Each row has a name. After each piece below comes the name of the row it's from, unless a question asks for something else. Each question is about the rows just above it. Places in a row count from 1.

<121>: [  -4  -34   14  -13   -5   20  -26   19  -32  -95   -2  -34   -1  -24
  -24  -61  -25    8  -22  -29  -34   -4  -11  -23  -57   25   -2  -14
   42  -14  -26  -14  -87   -9   -1  -40  -18  -33 -101  -55  -15 -106
  -39   74    2  -39  -25  -32  -37  -18  -17  -21  -10  -13   -2  -10
    3  -21  -26  -44    0  -42  -20    3]
<143>: [-71 -54 106  70  58  24 -77  46  92 -84 -40 -34   9   8 -58 -63 -52 -51
 -53 -44 -23   5 -37 -39 -50  12 -30 -47 -40 -60 -51  -8 -61 -55   8 -13
 -46 -56 -55   4 -55 -60 -35  10 -51   5 -58 -50 -41 -54 -51 -25  -5   8
   7 -21   9 -49 -59 -45 -12 -22   3 -52]
<30>: [  -4  -34   14  -13   -5   20  -26   19  -32  -95   12  -34   -1  -24
  -24  -61  -25 -105  -22  -29  -34   -4  -11   -7  -57   25  -41    5
   42  -75  -26  -14  -87   -9   -1  -40  -34  -33 -101  -55  -15 -106
  -39   74    2  -39  -25  -32  -37  -18  -17  -21  -10   -9   -2  -10
    3  -21  -26    7  104  -72  -20    3]
<99>: [-58 -96   2 -89 102 110  27  76  54  37   2 -38 -84 -88  72  57  93  22
  94  -4 -64 -85  89   2  70 -71 -54 106  68  58  24 -77  46  92 -84 -40
  -3  39  31  72  62  24 -40 -29 102  31  85  13 -21  95  97 -49 -78 -87
 -84 -50 -82  95  76 106 104 -72 -92  71]
Every place of [-14] in <121>: : 28 30 32
At which places does <121> hold [-11]? : 23
At which places does <99> hold [2]? : 3 11 24
[-96   2 -89 102 110  27] is in which row? : <99>
Where do [-58 -96   2 -89 102 110  27  76  54  37   2 -38 -84 -88  72  57  93  22
  94  -4 -64 -85  89   2  70 -71 -54 106  68  58  24 -77  46  92 -84 -40
  -3  39  31  72  62  24 -40 -29 102  31  85  13 -21  95  97 -49 -78 -87
 -84 -50 -82  95  76 106 104 -72 -92  71] appear? : <99>
At which places does <143> hold [5]? : 22 46
The row with [-71 -54 106  68  58  24 -77  46  92 -84 -40] is : <99>

<101>: [ 25 -29 -12  29  20  -8]
<143>: [ 51 -25  -4  99  47  25]
<30>: [51 51 -3 -3 47 -3]
Places of [-3] in row <30>: : 3 4 6
q: [-29 -12  29  20] : <101>

<211>: [-11  29 -27  22 -30  10   4   6  -1  -6   5   8 -87  13 -18 -22 -11   3
 -27 -12  -3  -6  13 -50  27 -29   9 -13  -9  35   4  46 -17 -10  -4  -3
 -15   9 -30  45  41  -8   6  45 -23   4  27  -9  -4   6 -84  19  47  26
  -4  -5  27 -19  26]
<52>: [ 30 -41 -11 -42 -21  24 -22  31  27  43 -23 -34  55  23 -19 -23  -3  38
 -55  20 -17 -46  12   6  11 -10 -23  37   6 -56  -8 -38 -14 -24  22   8
 -17 -21  14  10  12 -29 -12 -39  -4  11   0 -25  41  37  49   0 -61 -33
  -7 -18  30  46  -6]
<30>: [  41  -31  -43   49  -46   -3    2   25  -17    0   -4   60  -79   -4
   18  -38   39    5  -35  -17   11  -10    6   12   20  -46   18   -3
   41   39   81   25  -40  -18  -10  -54  -12  -38  -39   38   68   19
  -38   20  -66  -60   38  -17   -1   10 -119   94   62   29  -35  -21
   19    3  -55]
<98>: [-16  36   1  25  -8   5   5 -22  17  10  12 -43 -81  11 -30 -22 -43   3
 -29  -7 -30 -16  30 -69 -14 -20 -10  19 -37  10 -54   3   5 -18  17  43
  -7  22 -18  35  42 -67 -28   6 -14  21  39 -17 -22   8 -35 -44  24  39
  28   4  14 -58  51]
<121>: [-20  93  32  16   2 -10   2 -11   3  23  35 -45 -73   3 -51  30 -48  -6
  23 -18   2   4  20 -84 -12 -33 -11 -16 -50  41 -96 -24  49 -13 -16  39
 -11  41 -27  -2  30 -47  34  36   0  54  50 -32 -20  28  14 -63 -11  39
   4  28 -35 -41  50]
<189>: [  55 -107   -4  -20  -31   19   -4   17   -4    6  -33   -9   81   -9
   36  -26   53    6  -34   55  -13    7  -20   75  -16    8   15   42
   28  -56   58  -27  -41    4   44  -28    7  -51   13  -29  -29   33
  -28  -72   20  -27  -41  -12   49  -13   55   39  -64  -64  -41  -46
   19   74  -52]
Where do [-17  11 -10   6  12  20 -46] appear? : <30>
At which places does <52> hold [-17]? : 21 37
At which places does <189> hold [-27]? : 32 46
q: [39 28  4] : <98>
At which places does <121> hold [-11]? : 8 27 37 53

<98>: [ -3  -2   1   2  -6  -4   3   0   1   4  -3  -1  -2   1   9  -2  -7 -19]
<75>: [  5   0   2  12  12 -10   8  -5   5  21  -6   0   7   4  28   0   0  21]
<52>: [  1 -23  -1  -2  -2  -2  -4   4  -2   3   9  -7  -9   3 -10  11  -3  17]
<99>: [   5   -4    4  -14   23    8   -7   -9   60 -102  -32   32   21  -21
   34  -55   34   -1]
<101>: [  2 -67   5 -43   0  10 -10  10 -38  63  23 -15 -18  12 -13  31 -14   5]
<211>: [  4  77  -4  -1 -13   4  -4  -1  25 -64 -12  28  11 -17  -2 -50  44   3]
<63>: [ -2  -6   0   1 -10   2   1  -2  -1   5   1  -3  -1   1  20   3  -2  -9]
Every place of [0] in <75>: : 2 12 16 17
At which places does <52> hold [-2]? : 4 5 6 9
Where do [5 1] appear? : <63>
Where do [ -2 -50] appear? : <211>
Which row holds [-2 -4  4 -2  3  9 -7 -9]? : <52>
Places of [-1] in row <211>: : 4 8

<211>: [-61 -61 -61 -30]
<75>: [  46  -57 -100  -43]
<52>: [ 4 10 -8 -5]
<30>: [ 4 -8 10 17]
<63>: [  7  44 -57 -28]
q: [ 4 10 -8] : <52>
q: [  46  -57 -100] : <75>
Every place of [-61] in <211>: : 1 2 3
q: [ 44 -57] : <63>
Places of [-8] in row <52>: : 3

<189>: [-17  -4  55 -23   2  33 -17  -1 -66  -1  25  21 -23   7 -10 -62 -28  44
  49  38   0 -36   5 -37  51 -45 -10 -23 -45  81   9 -36 -36   5  -2]
<143>: [-31  -3 -47 -24  38   6 -17 -34 -79 -56 -16   8  -2 -55  22   6 -10  44
  31   8  31 -10 -15  12  -2  13  42  -9 -69  25   5 -13 -35  27  -4]
<30>: [ 47  -7  55  25   1   5 -17  -5  55 -23   2  31  -8  59  30  63 -25  44
  42 -11 -60  13 -11  -4 -22  51   1  45   8   5 -13  25  13  15  19]
Places of [-36] in row <189>: : 22 32 33
q: [-17  -5  55 -23   2] : <30>
Where do [  5 -13  25] appear? : <30>

<52>: [-73 -69 -59 -28]
<99>: [-73  39  39  39]
<211>: [ 18 -69  39  39]
<189>: [-73 -69  40  40]
q: [-69  39  39] : <211>
q: [-73 -69  40  40] : <189>
q: [40 40] : <189>
Every place of [39] in <99>: : 2 3 4
At which places does <211> hold [39]? : 3 4
At which places does <189> hold [40]? : 3 4
[-59 -28] is in which row? : <52>

<197>: [ 55  -2  51  -5  -2 -37  59 -66  -3]
<98>: [ 14 -41  22 -12   2  31   8 -12  -6]
<101>: [ 107   68   66  -52  -32  -40   -6  -50 -109]
<52>: [ -1 -16  -2 -38 -20  95 -27  56 -48]
<75>: [ 79  10  64 -30 -14 -25  60 -62 -49]
<211>: [-11 -31  -5 -20  -3  45 -26  34 -22]
<189>: [-45 -34 -45  69 -45  94 -13 -45 -45]
<63>: [ 32  69   4  -6 -12 -39  18  18 -38]
<99>: [ 107   68   66  -52  -32  -40   62  -50 -109]
<121>: [ 36 -11  33 -57 -37 -20   9  41 -60]
At which places does <189> hold [-45]? : 1 3 5 8 9
At which places does <63> hold [18]? : 7 8
At which places does <211> hold [-31]? : 2
q: [ 107   68   66  -52  -32  -40   -6  -50 -109] : <101>
[-39  18  18] is in which row? : <63>

<52>: [ -4  29 -25 -27  46  19  28  33  14 -48   8  18  -9  29  -2 -21 -29 -24]
<63>: [ -7 -18  -7 -30 -30   1   8  33  -5 -18  -7   9  -7  45  -1 -10  -5 -18]
<101>: [-26  29 -36 -20  35  36  40  28  14 -59  22  22  -2  14  -8 -28 -41 -30]
<143>: [-103   29  -25  -27   46   19   28   33   14  -48   -6   18   -9   29
   -2  -21  -29  -24]
<211>: [-103  -50  -42  -16   30   19   33   18  -48   28   14   -1   18    8
   -3  -14  -29  -59]
<121>: [-26  29 -42 -16  30  36  40  28  14 -59  29  22  -2   6  -9 -28 -47 -30]
<197>: [-70  -6 -47  -3   7  42  53  24  22 -80  58   1  31   6  -8 -24 -47 -41]
<75>: [-103   29  -25  -27   46   19   28   33   14  -48    8   18   18   -1
   -9  -32  -53  -36]
<189>: [ -4   3  -2 -27  46  -5   8  33  14 -37   0   5  -9  45   0  -7  -5 -18]
<98>: [-103  -42  -42  -30   52   19   53   60   46 -123   51  -12   45   76
   -2  -17  -29  -64]
<99>: [-15 -42   0   4  -9 -17 -11   1   6  -5   0 -20  18   0   4  15  18  -1]
<30>: [-15  29 -25 -27  46  19  28  33  14 -48   8  18  -9  29  -6  -6 -29 -24]
Every place of [0] in <99>: : 3 11 14
q: [ 19  28  33  14 -48   8  18  18  -1] : <75>
Every place of [-5] in <63>: : 9 17
Where do [ 33  14 -48   8  18  -9  29  -2] appear? : <52>
Every place of [-7] in <63>: : 1 3 11 13
q: [ 22 -80  58   1  31   6  -8 -24 -47] : <197>

<75>: [33 47 55 26 56 -6 32]
<52>: [ 35 -39 -39  35 -39   9  35]
<63>: [ 24 -28 -31 -35 -32  34  34]
<211>: [-10 -21 -24 -11 -24  -4  -9]
<99>: [ -3  12  34  19  14 -19  -5]
<101>: [ 28  54  63  37  64 -11  25]
<143>: [-28 -35 -31 -32 -35   1  39]
<98>: [ -94  -50  -61  -14  -63   41 -106]
q: [ 35 -39 -39] : <52>
Which row holds [-21 -24]? : <211>
[ 24 -28 -31 -35] is in which row? : <63>
At which places does <52> hold [35]? : 1 4 7
Every place of [34] in <99>: : 3
Where do [-35 -32  34] appear? : <63>
q: [26 56] : <75>

<121>: [ 96  54 112 -61 -92 -81 -80 -55 -16]
<52>: [  15 -101   95 -118  -27  -39  -98   64  -31]
<211>: [  64 -123    2  -25  102   75   60  101  115]
<98>: [-50 -54 107  84 -44 120  83  86 111]
<75>: [ 76 -10  84 120 -85  83 107  86  11]
<189>: [-107   29 -105   -1  116  -52  -37 -111   87]
<197>: [-108   82 -108  126   39  -86 -108  -86  -12]
<99>: [ 24  -7  25 -68 -78  18  14 122 107]
<101>: [  92  -96   91  117 -111  -28   77  -56 -109]
<143>: [127 -53  32  75  74 -38 103 -21 122]
<30>: [-47 -97 -29 -97 -97 -93   3  59  33]
Which row holds [-108   82 -108  126]? : <197>
At which places does <30> hold [-97]? : 2 4 5
At which places does <197> hold [-86]? : 6 8
The row with [ 84 120 -85  83 107  86] is : <75>
q: [  64 -123    2  -25  102   75   60  101] : <211>

<63>: [-62 -11  45   9]
<30>: [-125   18   58   10]
<101>: [ 3  4 12  7]
<121>: [-62 -11  20   9]
<99>: [-32 -11   9   6]
<75>: [ 7  4 -1 -2]
<52>: [-125    1   44   10]
<98>: [ 4  3 -1 -1]
<197>: [ 58 103   3  -2]
q: [-11  45] : <63>
q: [18 58] : <30>
q: [4 3] : <98>

<30>: [  -9   29  -20   44 -109   34   23   18]
<101>: [ 26 -20  44 -34   2  42 -12   3]
<211>: [  -9   34 -109   44   29  -20    6   38]
q: [  -9   29  -20   44 -109   34] : <30>
q: [ 29 -20  44] : <30>
Where do [-9 34] appear? : <211>
q: [ 44 -34   2  42 -12] : <101>
Every place of [3] in <101>: : 8
Which row holds [34 23 18]? : <30>
The row with [-109   44   29  -20    6   38] is : <211>

<143>: [110 -21 -11  -7]
<99>: [-37 -37 -37 -37]
<121>: [ 87 -17 -10  -3]
<63>: [ 70 -27 -41 -40]
<101>: [ 60 -58 -36  22]
<30>: [ 50 -36 -39  25]
<197>: [ 61 -46 -37  11]
<52>: [ 60 -58 -40  20]
<189>: [-41 -41 -41 -41]
<98>: [ 64 -57 -41  18]
<211>: [ 88 -39 -29   2]
Every place of [-41] in <189>: : 1 2 3 4
Where do [-57 -41  18] appear? : <98>
Where do [-41  18] appear? : <98>
q: [-39 -29] : <211>
Places of [-37] in row <99>: : 1 2 3 4
At which places does <30> hold [-36]? : 2

<30>: [-104 -108  -62   89 -104  102 -109   98  -92]
<98>: [ 104   44  110 -101  -26   19  108 -108  104]
<197>: [ -99  106 -103   38 -100  -98   96  110 -100]
<63>: [ 110 -101   21 -101  107  109   56 -107  -34]
<121>: [-104 -108  -24   89 -104  102 -109   98  -92]
<75>: [ 104   44 -105 -101  -26   19  108 -108  104]
[ 104   44  110 -101  -26   19  108 -108  104] is in which row? : <98>
q: [-104 -108  -62   89 -104  102 -109   98  -92] : <30>

<143>: [-125  -20   94   32  -33]
<189>: [-112  -30   61   25   42]
<52>: [ 3  1  3 -3  1]
<30>: [-112   -9   28  -24   -2]
<101>: [ 28  11   3 -38 -16]
q: [3 1 3] : <52>
Places of [-3] in row <52>: : 4

